Each path below is one point turned by a fixed rotation once a step. After each direction that follows a path, write how fast that rotation turns it, in deg/step (0 if it stays still).
Each turn is a multiple of 5 degrees from 10 to 175, or 0.
Each row of a path follows its step; steps can be skipped.
path 1
step 0: [-11   9 -56 -38   7 -10   5 -23 -23 -12  42 -34  38 -11  36  -9  16 -10
 -25 -40  -5 -13  16 -10 -25 -20 -50  29  -7 -40 -16  -2  -2   8   0 -27
  15  34  -4]
step 1: [ -8 -30  22  33  -8  21  19  43  42 -20  15  11 -13  22  -9 -27 -18 -33
 -18  13   2 -10  31  -9  10 -20 -79 -12 -14  40   3  -2 -31 -12  16  -7
 -45  -9 -13]
step 2: [-37  15  22   8  -1 -30   1  37 -27  40 -41  -9  14  -1 -42  20  55 -16
  20  24 -33  -3 -10 -17  41  18   2  40  32  30  -8 -15   6  10  14   0
  33 -10 -16]
step 3: [ -1   7 -68 -11  51 -30  34  15  15  -8 -14   1   9  24  36 -17 -16 -10
   7 -22 -13  20   1  33   0 -14  58   7  18  -9 -42  30 -35  -9  18  12
   8  23  12]
step 4: [ 33 -14  14  25  40  10 -22 -20   9 -24  64  -1  16  19  18  -8  -4  15
  41 -32  47 -38   8 -17  27  -6 -16   9  15  37 -26 -34  10  20 -33   6
 -27  -1  -6]
step 5: [ 15   4  24   3   2  11  -7  59 -25  47  -4 -33  10 -44 -38 -49 -14  20
   7   1 -21 -25  -5 -15 -56  -9 -17  35  19 -14  26  -6 -17  23  15 -20
 -23 -16  13]
step 6: [  4 -22  46 -10  -2 -14   8   6  28  11 -32  -2 -20  37 -24 -27  15  12
  30   0 -22   6   0  36   8 -12  27 -48  -2  18  -8  10 -19 -76   4 -33
  37  17  31]
step 7: [ 39 -28 -19   1  31  39  14 -38 -19  -8 -24  27  -8   3  32  24  31 -20
  44 -12  -6  -9 -22 -29  -1 -12  31  23  34  -5  34   1  32   3 -28  31
  39  10 -24]
step 8: [ 14   4 -48   0 -14  10  23 -20 -14  -8 -16  -1  -6 -51  14 -18 -38  38
  -3 -26  41 -11   2  37  14  -4 -14 -15  29 -17  20   8 -23  31 -10 -58
 -46 -32   5]
step 9: [-41  13  57 -42 -28  22  -4 -12   1 -40  29 -25  23   9 -22 -25  48  -6
  17   2   2   4  24  -3   4 -29 -32   1 -20  -9  22  -8   7  -4 -20 -21
  -5   3  63]
[  8   9 -12   1  -3   1   4   0   7   0  -6   8 -15  -1   8  -2  12   8
  -1  -5 -12   2  -8  -2  12  18  -1   2   8   8   2   0   2  -9   8  15
   7  -6  12]	85
[ -6   4  -3   3  15  -2  -7   6   7   5  -6   9  -7  -9  10 -12  -6  -4
  -1   2  -4   7   3 -10  -7  -3  -1  -3   1  -8  14  24  -3  10   7   2
  -6  10   0]	155
[  6  -7  -5   2  -1   1  -6   5  22   4  11   6  -5  14   6   6   3  -4
  11  -1 -10  14   4  -2   2 -14   0   1  -7   0  10 -12  10   6  -4  -3
  -3 -10  -3]	125
[  5  -3   5   2  -9  15  15   6   5  -8  -4   9   5   3  -3  -3 -16  -8
   0  -9  -3   5   1  15 -11   2   6  10   2  -9  -3  -1  -6   2  15  13
  -7  -6  -4]	160
[ -9   2  -8  14 -11  -3 -11   8   3   3  -1   9  13  -8  -1  -1   2  -7
   3  -8   5 -12 -10 -11  -9   5   6   1   9  -7   1  -1   7   2   1  -6
  14 -16  -7]	135
[-16   5  -9  -4  -8   9   5  -2  -2 -21 -12  -7   2   7   3   5  -6   0
  -3  -2  -5   9  -3  -6   6   0 -17   3  -7   5   2   9  12   4   3 -12
   4  -2  -6]	35
[  8   3  -3 -13 -13   7   7 -11   2   4  -2   0  -2 -10  -2   0  -3  -1
   5  -2  11   3  17 -10  -3  -3  -1 -11  10  -3  16  -6   3 -15   9  -5
   8   7  -7]	40
path 2
step 0: [  2   6  -2  29   0 -13  24 -22 -14  38  13   5  16  30  45   6  -4  -6
  -4  -4  27   2  -3 -20  -8  14  -2 -18  24  54  41  46  42 -12 -12  29
  42  -5 -15]
step 1: [ 22 -20 -17 -33  17  12 -18  18  -9 -35 -58  11 -15  -8  53  10  14  34
 -37  -3  -4  39 -17  -6   0  46 -10  24   9 -17  -1 -19 -21   0  39  -2
   3 -12   3]
step 2: [ -2  23   1  -1  -6  -1 -35 -12  25  15  -5   8 -20  -9   9  43  -9 -28
  -5  -4 -15 -32  37  12 -39 -22 -20 -46 -22  -6  23 -19  27   8 -21 -26
 -29 -49  32]
step 3: [-13  19 -11 -15  28  -4   6  24  37  19 -34 -21  52  22  -8 -15   7  16
  11 -21   5   0  13  21  23  45  38  -8  26   3 -43  18  38  -4 -41   0
   9  24  -6]
step 4: [ -6  40  -2  -1   5  34   6   4   1  11  30   9 -53 -41  -9  -3  -8  33
  42  -1  26  20   5  -3  -2  21   3  20 -16 -66 -12   0 -36 -18  31 -21
  -6  -8  12]
step 5: [ -3  -8   0   7  -4 -11  21 -30 -28   9  33   2  10  20  14  32  14 -26
  38   9  -7   0  20  20   1 -37  16  -8  35  26  25  73  21 -13   0 -13
  -9 -44 -24]
step 6: [  7  -8  -3  14 -23   0 -26 -28 -16   2 -25  23  21  28  40   7  18  29
 -21   4  11  35 -48   3  14  58 -13  17  36 -18   1 -13  -2  16   0 -18
  47  29 -14]
step 7: [ 11  28 -43  14  -9  -9 -36  31  -9  -5  -7  18 -66 -25  14  50  23 -11
 -15 -13 -13  26  23 -25 -12 -26  -6  -3 -26  14  15 -27   7 -15  -8   5
  -2 -32  27]
step 8: [  8   9 -11   2 -20  -4 -20   3  21  -6 -40 -10  60 -14  -9 -10  -6 -15
 -11  -6 -31 -36  15  37   4  10  16 -14  18  -4 -39  44  54  31   3  12
  -2 -30  19]
step 9: [ 26  52 -15  15  17   9  20  29  15  33  15  29  -6  -8 -28 -22 -11  29
  13 -23  15  -2   3  -3   0  52  -8 -40   2 -22 -11 -21 -44   1   5 -38
  26  27  -8]
[  6  -4  -8  -3   2  -7   6 -13   4   4  -1   9  -8  -7   1  -3   0   4
  -4  -2  -3  18   4  -7  -5   0  11   2 -19  -3  -7  -2 -21   9  -3 -11
  -3  -1   6]	135
[-12   6  -1  -7  -4 -12  -2   6  12  -8  -7  11   6 -16  -7   6  -6   0
 -16  -1 -12   0   1  12  -5   4   2   2  -2  -1  16   1   0 -12  -8   1
   4   7   8]	65
[ -5   2   8   6  -2 -13   1   7  11   1  -1 -14  -6   4  10 -14  18 -12
  -5  -3  -3  12  -2   1  -3  -4   4  -7  -1   3   2  19   6   1   6  -3
  -7   8   5]	145
[ -2   7  -8 -11  15 -13  -4   1   2   7  10   6  -1  -7  -3  -8   1  -8
  13   2   0   7  -3 -11  13  -2 -17 -13   3  12   8  -4  -1  -2  -5  -1
   8  -9   5]	160
[  7  -2   0  -1  -8 -12  -3 -11   0  10  11  -8  19  10  -5   5   1  -7
 -10  -4   7  -8   8   3  -3   7   1 -14   7  -1   2  -1  -5   5 -10 -15
   6   9  -5]	120
path 3
step 0: [-16  -6  32 -26 -31 -27  33 -10 -20 -13 -32 -16   1  26   0  -2  -5 -11
 -20   4 -37   1  37   8  18   8 -41 -10 -19 -40  49   3  19 -11  -7   0
  18  -8  -3]
step 1: [ 13   1  12  24   4  27 -34 -10   0   1  25 -13  12  -3 -14  34 -38   6
 -36 -21 -14   6  -7  21  -2 -14 -29  -1  72  11  16 -27 -19 -28   6   8
 -15  18   0]
step 2: [ 50  22 -25 -24 -12  30  13  -1 -12  34   2  44 -27   6 -22 -10  28   0
 -23 -21  -7   5  -7 -29  11  41  34 -18   5  -2 -25   6   3  17   3  18
  -4  20  18]
step 3: [-12   3  19 -10   2  26 -28  19 -13  -3 -28 -16  18  11  22   5  18 -36
   5  13 -15 -26  18  18   0 -46  19  29 -17 -14 -35  -3  66  25  -2  18
   6 -20  -1]
step 4: [ 16 -43  15  28 -11 -35   9 -12  -3 -10   7  25  16 -24   5   4 -16  32
  25   7  23 -18 -27  -7  -8 -23   4  27  12  42 -26 -23   2  12  12 -41
 -40  22 -21]
step 5: [-10  10 -14  21   0  -7  10  21  29 -10 -36  -3  -9 -23 -15 -14  20  19
  39  22   1 -21  -5 -55  21  10   0 -36 -25 -19  17  26 -33  -2  33  25
   8  -3  30]
step 6: [-48   5   8   4  11   5 -57 -35 -11  -8  23 -48   6  30  11 -33 -18 -15
   3  17  26  26  -7  14   4  15 -13   8 -33   2   6  21   4 -24 -22   5
 -20  -2  21]
step 7: [  4  19 -12 -28   7  -9  46  27  25  33  19 -11 -11  23 -10   7 -37  35
  12 -13 -11  30  11  25 -10  22 -11   1  -8  24  13 -40 -22  20 -12 -47
  -1   2  -1]
step 8: [  8  -8   9 -15  21   2  13  39   6  -9   9  -2 -33 -26  10  14 -20 -42
 -42 -17 -19 -14 -21 -16  -7   8   3  16   8 -24  19  41 -12 -13  12  12
  63 -20  -2]
step 9: [ 17  -4  10 -14  -2  -3   7 -44 -35 -32  15  34  52  26 -28 -20  11 -16
 -41  -5 -20   4   8   5 -29 -18 -18   3   5 -35   5  10   9  -5 -21   0
 -35   3 -12]
[  5  -9   2 -10  -4 -25  -8  11  -6   5  -1  -3 -11  -3  -9   9  -2  -7
  17  -1  -4  -1   2  -4  -2  -5 -10   3   9  -3  -3  -2   2   0 -17  -2
   5   1  -1]	95
[  2  -3   3  -2 -14  -2  14   9   3   9  13  -4  -2   7  -4   3   8   9
   0  -1  18  -3   4  -2  -6  -2   1  -4  -9 -19  -7  -8  -1  -4   9   2
   6  16   4]	140
[  4  -3   4   2   5 -11  -4  -4  16   2  -5  -9   5  -4   2  -2  -6 -20
   3  -6  -4   2   2   4  -2   8   3 -16   0  -8 -10 -10   8  -5  20   0
   5  -9  -1]	145
[ -4  -7   9  -3   2  -5   9   8  -2  -1 -11  -7  -1  11  20  10  -3   1
   0  -2  11   7  17  -1   5   8   3  11   5   9   8  -4  13  11   6  -9
   0   1  -3]	100
[ -6  -3 -16   6  -1   6  -3   3   3   3  -5   7 -21   0   1  -3  -7   8
  -1 -12  -2  -3   8 -12 -10   6  -9  -3   6   3 -13   0 -11   9  11  -6
   1  -1 -12]	125
[ -1  -8   8   7  -5  -4  10  -8  -8  -5   2   4  12   0  -8   0  -7   2
   9  13  -2  -6  12   6   2  10  -1  13  11  -7  -9  10 -14   5  10   7
   9 -10   1]	80
[  2  11   1  -9 -12  -1  -4   0 -11  -3  -2   2  -3   5  -5   5   8   4
  13  -4 -10   5  -7  -6   2   2  20  -1  -1   3   9  -3  -9  -4  17 -18
   9  -4   1]	135
path 4
step 0: [ 35   9  26 -19  -8 -24 -43 -28  -9  58 -11 -12  30   0  47   9   0  19
  -2   3 -14 -24  14  10  23 -22  12 -24  27  -3   0  16 -15  22  10  26
  55 -16 -16]
step 1: [-19 -19 -17 -22  19  48  -5 -12 -44   9 -15 -21 -17  40 -16 -15 -24  26
   1   9 -62 -13 -19  26 -15 -29  12 -20   2  -6 -11   9 -14  13   2 -20
  10  39  39]
step 2: [ 29  36  20  -3  -9  13 -17  22  -7  26 -37 -37 -15   0 -38  27  29 -30
  -8  23   1  21  -5 -16   1  -5  -6   1  -6 -28  -4  -8  15 -42 -14 -22
  25 -20  62]
step 3: [ -5 -16   6 -26 -18  13  -1  10  38  39 -18   5 -12 -18   8  14 -25  -5
   4 -23   8  49  27 -10 -13   5  45   4 -11  40 -45  14 -48 -22  17  24
   9  27  15]
step 4: [ 27   1 -12  -8  -3  23  24  24   4   4 -27 -11 -12  -4 -25   6 -42 -22
  -6 -53 -15 -19  -7  42 -20  46 -20 -27   3 -27  35  -6 -24  13 -11  49
  16  -3  -3]
step 5: [ 27   3 -19 -17  33 -22  15  36  17  28  20 -16  19  21 -11 -54   2  -3
   0  32  -4 -10   5  -3  -1  21   3   8  42  29  -1 -27  -1  -1  30 -11
  65 -33  12]
step 6: [ 44 -43  -8  -2   3  19  17 -66 -27  50   5  10   9  13  20  -9 -23 -41
  30  38   4   1 -20 -24   3 -26  11  -2   0 -20   0   6 -23   8   3  28
   5   3  15]
step 7: [  3  20 -27 -22  24  49 -46  -4 -32  -9 -22 -22   3 -24  11 -19 -11 -21
 -34  20  -3  -9 -26  21   8   4  27 -11   7  35  38 -17 -15 -33 -27  -6
 -16  13  37]
step 8: [ -1  20  -2   5  27 -19  11  20  11   7 -22 -18 -59  19 -32  -1  -1 -54
 -26  -6  11  49  14  -4  19 -49  36  39   3   1  12 -12  16   1  21  25
  11  13  12]
step 9: [ 21 -41  12 -36  -7  19  16  -5  60  14 -19  46   2 -53 -47  -3   6  -9
  10 -15  26   9 -34   7 -29  -6  19   7  -3  17  12  -8 -13  27 -17   4
   3  -7  -1]
[ -4   1 -10  -9   4  -7  -4  -4   4  -5   8   0   4  -4   0   3   2 -13
   3  -3  22  -2  -8   7   6 -14   4   0  -5   5  13  -1  11  18   3 -12
  -8   5  -6]	25
[ -1  -1 -12   7   8   1  10  -2  12  -7   4 -15  -9   5   1  -6   3  11
 -10  -5  -4   4   3   0  -1  -4  -5  -9 -13  -5   9 -15  16  -4   1  -2
  12   1  11]	115
[  3  -7 -14   4 -11  14  -5 -11  19   6  -7   2  -3   1   4   1 -11  15
  -5   7   6  -2  -5  10   9   2   6  -7   6  -5  -2  14   5  -3  -1   3
  -8  -1  -6]	120
[-13  13   1  -5   3   5   2   9   4   9  10 -16   0   1  -4  -3 -12  -5
  -9   6 -14  -1  -3   1  -6   1  -5   4   5  -7  12   6  -1  -1 -11  -4
  -5  12 -17]	115
[-11  -1   8   2  -8   8  11   8  10   2  -4  -6  -5 -10  -4  10   2  -7
   8 -15   0  -5   4  12  -2  -3  17  16  -5   5  -1  -2   9 -14  -1   2
  -7  -6   4]	65
[ -2  -8  -3  -7   4  -5 -14   8  15  -2 -13   7  -8  11  -9  11   2   3
   5  -1   6   2  12  -1  -4   6  -7   5  -6   2   9 -14  -8  -2  -3  10
   2   4 -17]	70
path 5
step 0: [ -3  -3  18  20 -26  22 -19 -42 -20 -32 -28 -56  -7  -2  32  16  14  -5
 -38  50 -43  22  -8 -11 -20  -1  19  49  17  36  -5 -24 -42  24  -6 -23
  35 -15  10]
step 1: [-15 -21   8 -12  18  27 -15 -11  25 -23  32  17   0   5 -11 -40  -5 -15
  15   0  31 -41 -19   4 -22  37 -53 -17 -18  10  18  -8  31  21  15 -18
  41 -63  64]
step 2: [  6 -57 -21  25 -28  -6 -20  -9   4 -39 -45  31  18  25 -36  15   9   6
 -15  17 -30 -48 -29 -22  12 -34  29  -5 -14   1  18  -8   1  24   5  20
 -12  71  31]
step 3: [ 24  10  26 -21  11  20  37 -24 -45  18  -2 -18  25  15 -20   4 -45   1
 -12  44  24  24 -20  25 -26 -29  42  39  16 -30 -15  -1  44   9  17 -33
  11 -30  42]
step 4: [ 25 -10  -3  10 -18  23  -5  -7  15 -33 -16  27 -67  28  34 -18 -58   7
  -3 -27 -34 -35   1   1   8  16 -17   6   6  19 -16 -32 -26  37 -23 -66
  17  -8   0]
step 5: [-22 -30 -12   7  -1 -14   6 -31  -2 -39 -63 -29  13 -25 -11 -45  -2 -16
 -22  37  11 -10  17 -35 -14 -12 -25 -43  -9  -9  -6 -27  36 -18  18   8
 -52 -34  43]
step 6: [ 18 -30 -12  -4 -33 -23  44  31 -18  37   3  43   9   5 -23 -46 -42  21
  35 -16   7  12 -41 -11   6 -26  25  22 -55 -13  15 -24 -10  -5 -19   1
  29  16  46]
step 7: [ 17 -43  42 -31   2   4 -22 -42   1  43 -38 -19  -8  26 -26 -18 -33  -6
 -11  14   6  16  28  10   7 -37  17   4  24  25 -36 -12   5  50  -3 -32
 -38  10 -54]
step 8: [ -9  -6 -10  35 -25   7  28   9  30   7  10 -37 -12 -46  63 -49 -24 -39
   4  23 -33  33  14  -2 -38   7 -32  34   2  22  -4 -12  -3  -4  -7 -39
   2  -1  49]
step 9: [-16 -79   7   7 -24 -19  -2  20   1  10 -26  17   8   5 -53 -37   5   0
  -4 -42  37 -38  -5 -54 -15  12 -37  -8  16  29  -3   5  -4   2 -10  23
  29 -44  -4]
[  4  -4   2   8  -6  -8  -9   7  -8  -2  -1   6  -4  -3  -5  -9  -8  -6
   6  -5  -4 -13  -5   4  16   9  -5   4  14  -7   1  -6 -11  -7   1  -3
  16  17  -6]	155
[  4  -2  11   4  -1 -19   1   3  -1  -7  -4  10   1   9  -7  -2 -12 -10
  -3  15   2   3  10  -1  -5   7   1   1  -9  18 -12   3  -4   6   2  -1
   5   1  14]	0
[ -3  -7  -4  10  -3 -11   5  -4   4  -6   2   1   6   6  -7   2  10  -5
  -2  -3  17   3 -21 -13  -3  11 -11  -7 -14  -9   1  -2   3  -5  -3  -5
  -6  10  -2]	95
[ -5 -11 -11   2   4   0  -6   9   8  -1   1   8  -6   5  21  -6   9 -16
   6  11   1  -9   2  -2  -1   8   7  -8   9   2  -1  -8  13  -5  -9   6
  -3  -8   3]	100
[-20   1   3  -4   4  -5  11  13  -8   6   8   3  -9  19  -2  -8  -2   9
  -5  -9  -3   1  -5   6  -6   3  -5 -11   8   0   8  -1  -1  17  -6   2
   5  -1   3]	140
